In the rows, zero is written as 128.
Each path below is one point turned by a fixed rotation once a step. After each direction that follows a path, write how fast that rotation turns it, in deg/step (0 if it stays still).
Each turn is a multiple of 5 degrees from 10 to 175, or 0.
Each row of a path follows its step; steps can be skipped.

step 2: [146 133 136 128 126 121 128 122 131 134 135 129 118 121 134 134 115 130
 129 133 121 129 132 124 139 132 130 112 129 122 131 116 133 133 131 134
 148 126 122 111 126 136 134 124 121 128 117 121 134 121 125 111 140 121
 133]
step 6: [138 116 124 131 124 116 119 122 120 128 119 135 129 126 133 130 126 145
 133 132 126 125 116 122 118 115 118 132 108 139 125 129 115 128 132 120
 132 125 123 145 126 130 117 126 132 123 124 115 119 126 130 125 135 127
 119]
step 9: [136 130 131 120 118 117 125 137 118 136 114 138 119 137 131 130 127 128
 128 126 134 123 109 130 130 122 115 113 126 118 128 127 133 140 113 125
 123 123 122 117 112 140 137 136 126 125 126 128 132 128 132 131 125 134
 121]
step 12: [132 143 125 129 135 123 135 125 132 129 141 142 123 121 134 131 118 127
 139 125 122 136 121 135 118 133 120 123 128 138 126 115 134 138 124 122
 140 136 126 128 127 130 120 122 112 125 118 118 149 132 131 130 121 132
 115]
step 13: [129 121 131 126 127 133 136 130 136 134 129 143 118 113 123 135 129 124
 125 135 131 129 126 124 125 138 128 125 133 137 120 123 107 132 112 125
 144 119 137 137 135 127 111 120 122 129 134 121 128 140 142 123 125 134
 126]
step 16: [130 125 119 130 116 130 130 126 124 138 125 136 143 117 135 133 133 131
 119 129 120 118 109 120 122 120 132 129 125 124 130 143 123 130 131 126
 131 119 141 136 119 138 124 137 129 147 120 135 129 126 134 131 119 120
 117]
step 19: [129 126 138 131 112 138 122 135 117 131 132 137 132 128 125 127 136 130
 136 129 124 129 120 130 132 137 121 131 125 122 122 116 137 130 129 146
 134 106 120 119 126 144 123 133 122 119 125 116 135 128 129 135 123 119
 117]
Directions:
[126 123 130 129 127 130 129 125 127 129 126 128 129 125 128 127 126 127
 130 128 128 127 130 133 132 129 125 131 127 130 127 124 127 130 127 128
 128 134 127 131 128 125 123 126 126 128 127 126 129 132 128 131 129 126
 127]  45
[132 132 123 129 126 126 125 128 130 125 127 129 127 129 130 131 125 129
 134 124 130 128 131 129 130 126 128 130 127 128 130 127 128 131 129 128
 128 128 129 129 125 129 130 128 125 129 129 128 127 132 126 130 131 128
 132]  115
[126 129 127 131 133 128 123 128 126 130 128 131 125 127 128 130 131 125
 129 130 128 130 132 127 126 130 128 128 126 131 132 131 130 128 130 129
 123 128 130 133 127 130 128 128 129 127 123 126 128 129 131 128 130 128
 125]  60
[128 126 123 130 127 127 126 131 129 129 126 124 128 128 125 128 129 129
 127 125 127 128 128 127 127 124 128 129 129 129 124 130 126 132 127 126
 126 131 128 129 126 130 123 126 132 130 126 128 126 123 130 129 127 124
 128]  40
[128 124 127 126 130 128 130 124 126 126 134 130 129 129 130 130 128 121
 127 127 128 127 132 127 129 128 130 128 125 127 127 132 128 129 126 128
 129 130 129 124 129 127 129 127 129 127 129 127 126 125 128 132 129 126
 133]  115
[127 133 126 121 131 129 131 128 128 129 130 131 125 126 130 128 127 127
 127 128 124 130 128 128 132 125 127 130 129 129 128 128 129 129 126 127
 126 127 130 129 127 126 125 125 128 131 127 133 126 130 126 127 124 129
 127]  80

step 2: [127 133 123 122 135 135 119 136 123 127 139 130 143 130 124 128 134 117
 138 118 127 146 113 133 123 120 135 129 134 140 119 131 133 123 130 148
 116 118 123 118 124 131 135 115 124 139 135 125 126 134 127 120 142 138
 117]
step 6: [136 128 134 135 145 142 124 129 137 121 143 124 135 124 122 124 125 131
 137 128 134 129 116 134 132 116 132 120 119 135 131 111 122 115 124 147
 125 133 136 112 138 144 121 123 132 126 122 119 129 130 116 129 133 124
 132]
step 8: [133 126 151 123 115 120 127 137 127 143 140 132 139 117 120 111 130 126
 138 134 132 137 105 131 130 136 133 126 128 141 129 131 131 118 133 125
 127 125 132 131 134 133 130 118 125 128 137 122 139 136 134 140 128 125
 120]
step 11: [136 138 120 133 136 137 120 126 123 128 137 116 125 128 143 122 137 125
 129 129 123 139 114 123 126 126 129 129 124 143 125 115 132 119 126 137
 115 122 138 119 124 140 115 117 113 127 138 109 143 122 135 134 125 129
 131]
step 12: [131 142 129 131 122 123 120 119 137 124 138 105 134 129 131 119 127 129
 137 128 121 136 101 127 133 129 128 126 127 128 124 124 118 127 141 141
 125 122 114 121 135 129 117 121 129 133 141 125 123 123 127 142 116 120
 132]
step 14: [130 136 133 121 130 128 119 130 112 125 143 123 135 115 124 119 134 125
 129 107 120 146 117 140 137 107 132 125 130 131 128 123 130 124 129 132
 137 137 134 134 130 132 123 114 127 120 129 130 134 137 114 125 140 126
 133]
step 18: [139 121 128 126 138 125 125 129 126 121 140 114 135 133 126 134 124 124
 139 129 125 140 117 128 120 120 137 127 122 116 137 121 137 132 135 136
 117 131 137 122 125 133 133 105 123 116 120 116 139 140 123 141 114 122
 128]
Directions:
[129 129 125 131 128 133 128 126 131 127 127 131 127 125 132 124 127 129
 124 132 125 125 128 127 129 127 127 125 129 128 125 124 126 130 129 126
 130 131 131 125 127 129 125 130 128 128 128 125 127 127 129 124 130 131
 129]  70
[123 132 128 129 124 131 128 129 123 126 128 130 131 127 127 127 123 129
 126 126 128 125 126 130 126 128 131 129 128 129 128 129 127 128 123 125
 128 129 127 130 125 127 130 127 129 124 129 128 127 133 131 129 128 128
 127]  65
[129 129 126 130 131 129 130 130 126 125 128 128 127 126 128 131 130 125
 131 130 127 133 128 128 126 129 131 129 128 126 125 123 131 130 123 130
 124 131 132 128 127 128 132 133 124 128 127 129 128 128 131 129 129 127
 127]  155
[130 128 126 130 127 126 133 127 128 132 127 132 129 128 127 129 132 131
 129 127 129 129 125 133 128 127 131 125 132 129 129 126 128 129 129 127
 128 128 127 133 130 127 128 126 129 133 126 127 126 130 128 128 132 129
 131]  55

step 4: [133 128 140 142 112 133 125 123 129 124 127 117 123 127 146 138 132 127
 118 109 121 124 127 122 131 127 130 133 120 140 131 125 132 139 126 124
 129 118 119 124 117 127 136 111 125 128 125 140 131 133 140 108 121 123
 129]
step 7: [122 140 124 123 127 132 127 112 133 138 135 116 124 133 140 130 134 128
 124 128 116 115 121 126 132 119 125 129 131 124 131 128 127 138 134 133
 121 114 118 129 138 131 122 104 116 131 141 132 136 136 145 119 129 125
 120]
step 8: [134 128 115 128 109 131 132 131 140 133 124 115 127 111 122 130 119 130
 118 126 108 118 136 131 129 127 130 136 115 135 118 124 128 127 135 124
 126 125 125 124 122 131 129 122 117 127 130 126 148 137 135 116 111 128
 127]
step 11: [125 130 118 131 124 120 118 121 134 142 120 108 125 126 132 132 124 117
 128 118 117 125 128 128 125 124 134 132 141 133 128 123 131 119 120 127
 123 143 115 128 129 126 141 111 127 131 132 129 137 129 148 107 121 131
 121]
step 12: [119 122 131 130 124 145 128 114 139 139 126 133 117 126 129 131 125 122
 114 125 124 133 126 127 129 120 126 131 119 123 126 120 141 123 140 121
 131 116 127 135 120 141 139 109 115 129 135 124 137 136 134 109 129 123
 129]
step 18: [129 126 116 124 110 123 113 125 140 136 139 140 132 131 134 136 126 125
 122 129 115 138 138 124 129 117 130 131 140 134 128 126 119 122 130 128
 121 112 115 131 130 136 135 112 121 117 137 133 135 131 137 121 120 136
 126]
step 19: [117 131 126 123 129 135 133 115 135 140 134 116 119 126 139 137 131 114
 124 135 109 118 133 131 120 128 123 132 125 135 128 135 130 129 128 118
 126 121 132 135 133 128 138 121 125 130 133 139 142 133 148 127 115 121
 113]
Directions:
[128 124 128 131 129 128 133 126 132 130 128 127 127 125 127 126 125 133
 126 133 124 125 130 128 127 129 124 130 126 127 123 127 129 126 128 127
 129 128 127 128 125 126 130 129 129 127 126 127 125 128 126 130 128 125
 128]  155
[125 127 127 130 124 127 128 129 128 124 132 131 127 131 131 130 130 131
 125 129 129 127 126 124 126 126 127 127 126 127 130 126 127 130 126 130
 128 125 131 130 131 129 129 123 129 127 129 128 122 128 128 128 126 123
 127]  125
[125 128 129 130 127 127 131 130 128 127 125 129 126 126 128 126 127 129
 129 124 129 122 131 127 127 129 132 131 126 128 131 129 127 126 127 125
 130 124 129 127 129 127 131 130 126 128 130 127 129 121 130 130 126 130
 131]  160
[128 129 130 126 126 130 128 127 130 128 126 126 131 124 132 126 129 127
 129 126 129 127 124 128 128 129 127 130 126 126 127 126 131 128 132 128
 124 132 127 127 133 129 129 125 125 130 125 123 127 127 125 127 125 125
 130]  85
[131 128 129 131 129 127 127 127 125 133 130 129 129 129 128 128 127 130
 128 130 127 130 128 127 128 131 129 126 128 124 128 127 127 124 126 132
 125 124 129 126 135 129 128 127 129 129 128 130 127 126 123 129 129 133
 130]  95

step 0: [125 115 141 105 122 131 136 126 128 126 129 129 143 135 122 129 138 126
 124 131 135 105 131 129 112 122 114 128 137 124 129 130 137 121 133 141
 116 124 126 130 125 126 121 145 129 131 133 119 134 128 138 143 124 116
 132]
step 2: [122 127 133 126 119 117 146 128 132 125 136 122 137 139 128 122 141 147
 119 136 133 122 124 137 134 140 124 121 120 131 122 139 123 118 137 129
 129 120 115 129 130 140 134 132 115 140 144 123 132 130 117 133 137 110
 120]
step 4: [126 122 154 124 122 135 119 130 123 131 128 117 137 119 135 123 140 135
 124 130 125 124 125 140 126 126 124 126 119 130 129 135 127 137 105 124
 125 125 124 129 135 135 122 126 123 119 142 119 142 125 117 127 129 107
 147]
step 8: [128 122 145 134 128 135 136 134 122 146 137 134 147 134 114 129 135 124
 128 135 123 118 135 140 122 133 116 121 115 118 110 129 121 126 133 137
 132 133 114 131 115 121 125 128 137 128 130 120 115 124 119 120 139 120
 135]
step 10: [124 127 128 135 127 123 128 127 123 132 127 128 141 147 120 128 134 137
 130 118 119 105 130 133 136 127 124 130 125 116 114 139 117 119 122 135
 117 139 131 133 142 125 118 130 109 127 125 122 135 123 122 130 109 114
 137]
step 15: [124 122 140 118 127 127 134 125 135 148 138 130 140 154 119 129 130 141
 135 123 139 131 125 123 119 134 128 119 129 120 134 121 135 114 134 127
 124 135 132 130 146 137 118 144 129 130 120 125 131 124 118 123 135 116
 135]
step 18: [130 114 145 125 122 126 124 115 126 129 143 139 136 142 126 138 141 130
 122 128 121 114 114 124 119 125 143 127 128 133 126 116 120 125 127 128
 120 122 118 127 130 127 136 140 118 127 119 109 117 128 124 133 131 109
 129]
Directions:
[128 128 131 130 129 128 127 133 128 127 127 129 131 126 131 132 129 130
 131 126 123 125 127 126 131 128 129 123 128 126 129 130 126 124 126 131
 125 126 128 129 127 125 128 123 128 129 128 131 126 131 129 127 130 128
 129]  170
[127 129 128 126 127 127 126 128 129 131 129 127 126 132 129 131 129 128
 131 132 130 128 131 129 128 128 126 127 129 126 128 128 133 122 132 128
 127 130 125 123 123 126 127 126 133 126 126 128 129 127 129 128 126 128
 130]  45
[129 130 128 130 124 124 128 125 130 129 127 126 128 127 129 129 125 129
 131 127 130 129 129 128 127 130 127 128 124 127 128 128 129 127 130 124
 126 128 125 131 128 128 126 128 125 133 134 132 123 126 128 125 130 131
 128]  80
[129 129 130 129 132 128 126 127 124 129 128 128 129 133 129 124 129 127
 133 126 130 126 124 127 129 131 133 127 131 129 131 126 127 132 130 128
 127 131 127 127 125 131 127 126 127 129 125 129 123 127 126 125 126 128
 130]  10
